-931   636    34  -166
 453   878   -64  -124
 220   245    15   103
gives 878

-25   14   28   -3  -17
-20   21   26    3  -17
-31    7   31   -8  -14
gives 21

8  6  7  2  6  6
4  5  4  9  5  5
3  6  6  8  6  5
gives 5

9  1  9  5
7  2  9  5
6  1  9  5
gives 2

9  6  7  8
9  2  3  5
9  7  7  6
gives 2

211  141  210  164  156  180
 46  149  126  138  150  138
244  190  206  204  184  205
gives 149
---
[  3  69  16  36  -2 -38] ans = 3

[-15 -68  21  12] ans = 12

[ 14  43 -54  -1  34] ans = 14

[[  5 -42  34  -2 -43  11]
 [ -4  34 -27  10  53 -14]
 [ 31 -21  34 -57  32 -31]] ans = -42

[ 66  -6  43 -53  63] ans = 43

[[  4  71 -23  -8]
 [-40   2   5  54]
 [ 43 -32  -5  -1]] ans = -23

[[ 61 -10  32  35  50 -49]
 [ 56  51 -45 -31  15  47]] ans = -31

[ 58  -2  41 -15] ans = 41

[ 57 -23  -3  20 -54] ans = -3
---
[ 13  46  74  66 -37 -57  30]: -37

[[ -1 -10 -16   9]
 [ 60  -1  30 -27]]: 60

[-20 -41  57 -66  20]: 20

[ -2 -57   5 -43 -29 -34 -11]: -29

[ 15  58 -19  -5   9]: 9

[ 33  64 -32  25  61]: 61

[[ 38 -30  71 -30  20  59 -73]
 [-41 -14 -58  18  18 -50  54]]: 20

[-20 -30  13  65  10 -10]: 10
---
[2843, 8543, 4457, 5727, 6173, 7344, 5358] -> 5727, 8543
[32, 31, 75, 24, 70, 28, 43] -> 24, 75
[5876, 4498, 5651, 4816, 1961, 5730, 8910] -> 4816, 8910
[2, -25, 40, -35, 8] -> 40, 40
[614, 296, 888, 518, -512] -> 888, 888
[629, 802, 577, 13, 964, 366, 837] -> 13, 964
[89, 12, 116, 196, 125] -> 116, 196
---
(-44, -69, -44, -16) -16
(-8, 22, -35, 61, 34) 34
(-18, -12, -56, 1, -3, 20) 20
(-25, -12, -41, 59) 59
(28, -8, -39, -48, -19, 57, 0) 0
(42, 56, -27, -18, 43, 39) 39
(69, 15, -27, 26, -69, -46, -71) -71
(-42, -2, 57, -4, 14, 25, 15) 15
---
array([[2, 5, 7, 7, 4, 7],
       [2, 2, 5, 7, 2, 8]]) 2

array([182, 766, 913, 869, 212, 634, 698]) 634

array([[6, 7, 5, 3, 2, 6],
       [6, 7, 7, 4, 3, 5],
       [7, 7, 8, 3, 4, 5]]) 4

array([[9, 2, 4, 5],
       [5, 7, 6, 7],
       [7, 7, 6, 5]]) 6

array([ 761,   31, -696,  498,  187, -147]) 187

array([211, 112, 200,  87,   0,  57]) 0

array([21, 82, 65, 26, 35]) 26
---
[83, 492, 658, 749, 777, 556] gives 658

[-721, 268, 721, -780, -865] gives -721

[-31, 13, 35, -33] gives -31

[[-558, -506, -257, -536, -183, -669, -264],
 [835, 186, 667, -757, -625, -584, 216],
 [-559, -504, -258, -535, -181, -668, -265]] gives 216

[21, -36, -28, 29] gives -28

[3, 2, 9, 4] gives 3

[81, 55, 11, 28, 90, 54, 13] gives 55

[[78, 118, 30, 71, 217, 135, 157],
 [36, 60, 149, 79, 168, 184, 44],
 [49, 135, 36, 49, 215, 156, 144]] gives 184
---
array([[ 0.150, -0.123, -0.086, -0.083,  0.069, -0.083, -0.152],
       [ 0.103, -0.175, -0.058, -0.073,  0.087, -0.040, -0.097],
       [ 0.141, -0.122, -0.178, -0.121,  0.143, -0.060, -0.134]]) out -0.086

array([-16.1,   9.2,   4.6,  12.7]) out 4.6

array([[-141.1,  121.3,   94.2, -125.7,   -2.4, -164.1],
       [-103.3, -108.9, -133.3,   48.4,  -39.5,  -73.1]]) out 94.2

array([[-0.77,  1.28,  2.08, -1.11,  2.22, -1.35],
       [ 0.43, -0.54, -0.12,  1.11, -0.60,  0.36]]) out 2.08

array([-17.7,   1.9,  18.3,   6.0, -15.9, -13.0,  10.4]) out 18.3

array([-1.57, -0.91,  1.01,  1.64]) out 1.01

array([[-0.578, -0.600,  1.472,  1.577, -0.642, -2.028],
       [-0.652, -0.303, -1.550,  0.087,  0.158,  0.434]]) out 1.472

array([ 13.06,   2.52,  11.62, -10.40]) out 11.62

array([[-0.047,  0.064, -0.094,  0.110,  0.031, -0.095],
       [-0.193,  0.066, -0.025,  0.137,  0.006,  0.148]]) out -0.094
---
array([[  5, -37,  -7,  -9, -36],
       [ 45, -60, -41,   7, -26],
       [-43,   3, -23,  39,   8]]) Out: -43

array([[-53,  -1, -49, -60, -14],
       [-51, -32, -54, -56, -38],
       [-55,  23, -54, -64,  -7]]) Out: -60

array([[-18, -12,  23,  -7,  -8],
       [-53,  71,  -6, -39,  -6]]) Out: -39

array([-18, -24,  34,  68, -21, -27]) Out: -24

array([-48,  -4,  -8,  56,  20, -15,  25]) Out: -15

array([35, 33, 65, 42]) Out: 35

array([ 48, -56, -43,  54, -45,  26,  36]) Out: -45

array([ 12, -10, -49,  11,  69, -73,  38]) Out: -49

array([[-71, -22,  32, -38, -30,  40, -31],
       [-34, -28,  30, -24, -16,  38,   1],
       [-31, -68,  29, -56,   0,  38, -38]]) Out: -68
---
[[ 13  62  -7   7  47  12  35]
 [-39 -42  26  47 -43  -4   7]] -> -7

[[-38  -3 -12  15]
 [-48  29 -37 -60]] -> -12

[[  7   3   3   2 -71]
 [ -2  -1  -2   1  29]] -> 3

[[64 51 31  8]
 [ 2 23 45 62]] -> 31

[[ -8   1 -58  20   8]
 [ -7  22 -45  17  16]] -> -58

[[-72 -74  13  19  -6]
 [ 52  52  -8 -45  -3]] -> 13

[[-11 -49  -6 -65  -5  61  32]
 [ 12   8 -39 -42  32  46 -11]] -> -6

[[ 64 -65   9 -28  29  21  65]
 [ 31  27 -51  39 -23  -4 -32]] -> 9

[[ -1 -37  11  40]
 [-10 -21  53   7]] -> 11
